Look-ups in named tables: a row name and a column name give one cell, copied from the table.

Table tema
	vek	tuz	ramigim	nogub	pur	lekiman
fil	210	145	215	105	141	90
zifed	173	188	101	182	56	182
rim	45	41	92	67	182	87
fufefim	156	111	188	71	173	78
dosafit	203	239	147	168	30	161

What is the lekiman of fufefim in tema? 78
What is the vek of zifed in tema? 173
What is the pur of fufefim in tema? 173
What is the tuz of zifed in tema? 188
What is the vek of fufefim in tema? 156
What is the lekiman of zifed in tema? 182
What is the lekiman of fil in tema? 90
What is the nogub of dosafit in tema? 168
What is the lekiman of dosafit in tema? 161
What is the ramigim of rim in tema? 92
What is the pur of fil in tema? 141
What is the vek of dosafit in tema? 203
What is the nogub of zifed in tema? 182

rarot.tsv
	ladas	pilez	niz
safotuz	307	217	803
baketof	479	615	613
pasape	465	580	632
deguk	532	746	549
marami	296	190	815
legokaz	236	57	876

What is the pilez of pasape in rarot? 580
What is the ladas of safotuz in rarot? 307
What is the pilez of deguk in rarot? 746
What is the niz of legokaz in rarot? 876
What is the pilez of safotuz in rarot? 217
What is the ladas of baketof in rarot? 479
What is the pilez of legokaz in rarot? 57
What is the niz of safotuz in rarot? 803
What is the ladas of deguk in rarot? 532
What is the niz of pasape in rarot? 632

fas:
         bife  lefi  kugazo  vug  fuduzi  gileve
tanad      18    66     105  105     187      59
dadiz      45   192     161  197      67     147
ridetod    76   162     146  164      81     140
fos        68   110     143  125     130     122
miz        17   197      88  213      94      71
barubu     85   108     235  114      99     212
divog     160    95     178   84      76     194
nes        54     9      44   39     221       3
fizifu     87    77     189   86     136     161
gad        27    50      86   88     197      42
zanurof   158   119     204  106      51     223
poz       152   153      70  138      54     103
veb        97    57      90   68     164      72
mureve    150    94      82   88     101     102

What is the fuduzi of mureve in fas?
101
What is the vug of ridetod in fas?
164
What is the gileve of tanad in fas?
59
What is the lefi of miz in fas?
197
What is the fuduzi of fos in fas?
130
What is the kugazo of tanad in fas?
105
What is the vug of divog in fas?
84
What is the vug of barubu in fas?
114
What is the vug of miz in fas?
213
What is the fuduzi of ridetod in fas?
81
What is the fuduzi of gad in fas?
197
What is the bife of fos in fas?
68
What is the fuduzi of poz in fas?
54
What is the gileve of barubu in fas?
212
What is the bife of zanurof in fas?
158
What is the lefi of fizifu in fas?
77
What is the bife of mureve in fas?
150

Table fimelu
columns: refu, zif
zim: [24.089, 18.532]
kefu: [34.338, -23.070]
bodo: [-27.157, -23.070]
veni: [54.837, -40.900]
bov: [3.591, -5.240]
lekof: [75.335, -23.070]
nom: [13.840, -11.184]
nak: [85.585, -64.672]
gov: [-27.157, -23.070]

zif of kefu is -23.070
refu of veni is 54.837
refu of nak is 85.585
zif of zim is 18.532
refu of nom is 13.840
refu of lekof is 75.335
zif of nom is -11.184
zif of gov is -23.070
zif of bov is -5.240
zif of nak is -64.672
refu of bov is 3.591
refu of kefu is 34.338
Row with the largest zif: zim

mozuvel.csv
,bogu,fadav,rolaz
legarag,-15929,-38197,31050
pas,9135,-18738,-33218
vurim,-46525,28360,52866
tanufut,47328,78552,23502
tunaru,10121,632,-57331
rafiza,47303,75976,7642
zibego,72341,17383,18194
nop,-28599,-32953,-36243
fitato,19004,64678,16567
fep,81479,35662,5612
rovo,28934,1255,44640

bogu of tanufut: 47328
rolaz of rovo: 44640
bogu of fep: 81479
fadav of zibego: 17383
rolaz of pas: -33218
rolaz of zibego: 18194
bogu of rafiza: 47303
rolaz of fitato: 16567
fadav of fitato: 64678

fus.tsv
	firi	deza	vanede	vekilip	guko	bav
kudag	-12	55	-38	50	31	-82
zifikob	-8	40	33	55	-19	-10
lut	-71	-18	87	8	-32	62
dededi	-75	-4	88	22	-24	51
zavo	-66	-66	-50	-82	25	-16
nofeki	53	41	11	51	-46	-11
gulosa	16	-19	-66	-36	-1	-41
ruz	93	-32	-5	-29	-94	43
ril	-6	16	0	19	-11	-18
susopap	-41	95	-11	99	51	-98
kitive	51	28	50	49	-73	31
zikuvi	-68	22	36	35	12	-12
zakupim	22	26	64	50	-62	36
mul	25	59	-1	66	-13	-43

What is the deza of zikuvi in fus?
22
What is the vanede of lut in fus?
87
What is the vanede of mul in fus?
-1
What is the bav of nofeki in fus?
-11
What is the bav of kitive in fus?
31
What is the guko of ril in fus?
-11
What is the vekilip of dededi in fus?
22
What is the guko of kitive in fus?
-73
What is the bav of zakupim in fus?
36
What is the vanede of ruz in fus?
-5
What is the firi of zakupim in fus?
22
What is the vekilip of ril in fus?
19
What is the deza of nofeki in fus?
41
What is the vekilip of gulosa in fus?
-36
What is the vanede of dededi in fus?
88
What is the firi of zavo in fus?
-66
What is the guko of dededi in fus?
-24
Row with the largest bav: lut

zad =
|  | defisa | finu | pebu | lok | lirim | sal | livi | lir | nuz |
|---|---|---|---|---|---|---|---|---|---|
| tor | 133 | 102 | 105 | 112 | 167 | 108 | 163 | 161 | 77 |
| tudun | 125 | 83 | 116 | 72 | 183 | 121 | 182 | 186 | 65 |
| niletus | 167 | 174 | 106 | 134 | 106 | 79 | 91 | 139 | 106 |
| soteto | 81 | 86 | 112 | 209 | 143 | 154 | 154 | 60 | 163 |
| rokisub | 177 | 149 | 74 | 165 | 149 | 55 | 130 | 149 | 62 |
| femis | 72 | 97 | 162 | 100 | 115 | 187 | 131 | 102 | 180 |
| pasu | 92 | 124 | 149 | 129 | 99 | 163 | 108 | 90 | 181 |
| pab | 83 | 92 | 116 | 201 | 137 | 155 | 147 | 62 | 166 |
| dibegiv | 98 | 102 | 152 | 64 | 133 | 161 | 141 | 149 | 134 |
| nelos | 206 | 207 | 81 | 157 | 101 | 32 | 72 | 148 | 78 |
| kuzabuf | 101 | 120 | 111 | 214 | 117 | 137 | 121 | 56 | 170 |

defisa of nelos is 206
livi of tor is 163
nuz of nelos is 78
pebu of tor is 105
defisa of pasu is 92
nuz of femis is 180
pebu of soteto is 112
finu of kuzabuf is 120
pebu of femis is 162
sal of kuzabuf is 137
lirim of pab is 137
nuz of kuzabuf is 170
lirim of niletus is 106
pebu of kuzabuf is 111
pebu of tudun is 116
livi of dibegiv is 141
lir of soteto is 60
lirim of rokisub is 149
finu of tor is 102
livi of niletus is 91

